Which row each row swaps with, under one turn or mirror
The rows were stretched afterwards, more along some directions than others.
Fivos: [-50   8 -17   1 -24   0  20  15  -6 -19  -7 -23  30 -25 -14  -8  -2   3
  -1 -20  25  33]
zago: [-41  29 -15 -33   7  16  21 -17   2 -13   7  13  12  23  31 -24  -1   3
 -26  -6  -7  18]
zalek: [-23  31 -16   2 -15  -4  13  29  23 -30 -11  -2  38  -9  -2  19   0  -9
  -6 -22  11  34]
roko: [ -3  21 -24  12   9 -11  20  30 -12 -19 -14  19  24  -2   0   9 -20   8
 -13   7  13  13]
gokom: [-51  46 -19  -4 -16  -1  39  30 -12 -23 -23   2  33   2  -7  24  -8 -11
 -15 -23   3  35]
Gire: [-35  19  -7 -13  -6 -12   8 -22  16  -7  12  -7  23  12   0 -13  11   7
 -13 -18   0  42]
nok: [-20  24  -5 -27 -20 -25  19 -20  29  -6  26  18  25 -11  15 -52 -39  32
 -27   4   9  35]
fepa: [-29  42 -19  30  -8 -10  27  -9  20  -8   4   9  47   1   0 -20 -22   4
 -10 -10  20  12]
tovan: [-43  38 -25  -6  11   2  22 -13  35   1   5  -7  43 -15  30 -34 -34  -1
 -27 -10   9 -11]
rilog: [-60   8 -19  16 -18  14  36   0   9 -40   4   2  14  -1 -21 -16 -43  -6
  -1  -4  12 -11]
vero: [-43  11 -19 -20   9  17   5   6  23 -25   1  -7  24  -7  39 -23  -9   1
  -1 -14  -2  19]
Sipav: [-52  16 -34 -16  -5  16  27 -23 -17  14   8   5  24  16  -7 -33 -11   9
 -22 -12  14  27]
Loz: [-30  51 -34   5   3   2  38  16   0 -34 -26 -10  42 -21  20 -19 -22   6
 -20 -12  28  33]
ger: [-48  36 -17  31 -13  14  23  -2  -9 -33 -10 -16  32  12 -10 -17   1 -20
   5 -21   6   1]
Zer: [-59   6 -16 -15  -8   7  23 -23  10  -1  20  -8  29  -7   8 -53 -26   5
 -21  -2  10  10]
Zonu: [-25  34   0  25  -3 -14  22   2  19 -41  -7 -13  35 -10  -4 -10 -18   1
  13  -8   8 -12]
linu: [-34   5  -7 -11  -6  -1  12 -10  -1 -22  16   5  21  -6  15 -20 -24  23
  16  -5   2  21]
Gel: [-33 -10 -29  12 -21  -4  12   1   9 -19  26  10  29 -10  -7 -39 -46  25
   9  -2  18  27]
san: [-25  17 -28  24   6   4  21  32  -3 -44 -19 -14  52 -26   3 -19 -30   1
  11 -11  22   0]
mos: [-37  19  14 -16 -11   1  23  -6  33 -39  15  17  13  -2   4 -31 -15   9
  -7   7   1   5]
felim: [-31  61  13   0   7  -8  30  -7  -2 -30 -26   2  16  22  -6  22  22 -15
 -10 -17   1  25]
Vubid: [-46  -3 -37 -23   8  32  -1  30  11 -13  -3  10  23  -8  14  14  -5   2
  -7  -4   4  38]
Kiro: [-67  46 -24 -18 -14  10  38 -19  20 -13   9   0  39 -10  16 -26 -24   5
 -20 -12   3  41]
zadod: [-15  12  18  25 -31 -23  25 -22   0 -23  10   5  16  29 -23 -15  -8  23
   8 -15  -3  21]
Ripu: [-48  39 -34  18  -2  28  37   1  -3 -15 -18  -2  32  10  -8  -3 -16 -23
 -12 -21  16 -11]
vak: [-42  23 -12 -21  -6  28   9   5  22  -9  -6  17  12  -6  12  -3  -5  -8
 -16  -2   8   6]
firu: [-34  22  15  14 -48 -35  33 -17   7 -38   3   3  26   5 -14 -43 -23  32
  -2 -17  14  13]
nomi: [-69  30 -29 -24  -8  34  30  13 -14 -42 -10  15  22   7  -7 -12 -27   9
   2  -9   2  49]
kelum: [-15  49   1  -9  -2 -10  11   2  18  -5  -4  16  29   9  14  11  12  -4
 -13 -12   8  48]
daz: [-13  38  -3  -3  -8 -22  20  15  -1 -30 -20  -5  31 -31  -7 -18 -26  25
  -4 -13  25  36]
lir: [-36  34  -7  -2   8   6   5 -28  52  12  11 -11  25 -19  24 -25 -23  -6
 -16 -10  15  -1]
kineb: [-24  31  12   7 -33 -21  19  12  16 -55  19   7  42 -11  -4 -35 -12  25
  21  -8   4  41]
pigo: [-49   7 -12  -6 -12   8  24   5   4   4 -10 -11  22 -18   5 -16   2   2
 -22   3  26  18]
muzef: [-21  26  17  14 -18 -15  34 -16  -2 -52  -8   9  13   1   3 -21 -35  15
  10  -9   0  -5]
Dagud: [-18  21 -17   8   5  -4  28  17   0 -37 -29   7  35 -22   6  -9 -25  20
   1  -3  16  22]
bev: [-24  11 -26   5   8   6  12  -5  22 -13  -8 -10  24 -22  18 -21 -24   1
 -15 -14  26   9]
Menak: [-65  34 -33 -32 -16  10  32   0  26 -24  13   5  31  -6  16 -21 -31  11
 -21 -16  17  22]
Pimo: [-40  20 -33 -24  -5  18  22  12   9 -12  15   9  24  11   1  11 -15   9
  -8 -13   4  42]
Vigid: [-58  39 -14   7 -25   6  24   4  -2 -43  -2  -5  34   9  -5  -5  -5   2
   1 -26  -8  49]
zuvap: [-63  26 -24   8  -7  42  12  -2  28 -21   6  10  31   8  13 -14 -26 -12
  11 -11   0  17]
pep: [-45  35  -6  12  -7  -9  30 -25  -3  -2  13   2  16  24  -6 -12  -6  -6
 -21  -1  -5   6]
Pag: [-39  26   2   7 -25   0  22  28 -27 -41 -13  -7  33  12  -7   5  21   1
  15 -17  -2  22]
Rov: [-32  32 -14 -10  -7 -26  31   8 -14 -22 -11  -7  44 -18  -1 -37 -27  30
 -15 -12  13  24]
nud: [-50  -1 -44 -32   7  37   7  15  -3   6   3   8  17  -3  10 -13  -6  -8
 -23   1  16  22]
nanu: [-46  56 -11  -5 -13   5  20 -19  -3 -33   0  -1  30   8   5 -26  -3  10
   2 -23   0  39]
sotas: [-56  15  -8 -21 -26   4  20  41 -13 -49 -13 -14  32 -15   2  -6   4   7
  11 -20   1  46]
saro: [-55  45 -16 -14 -11  -4  54  -7  -7 -20 -10  17  20   6 -20 -15 -23   6
 -39  -2  17  20]
Gozes: [-33  24 -27  -8  29   0  17 -12  -2   3 -10   4  22  15  19  -3  -9   6
 -15 -15  -1  25]

Kiro swaps with Dagud
Pimo swaps with zadod
zuvap swaps with nomi
san swaps with Zer
sotas swaps with vero
nud swaps with ger

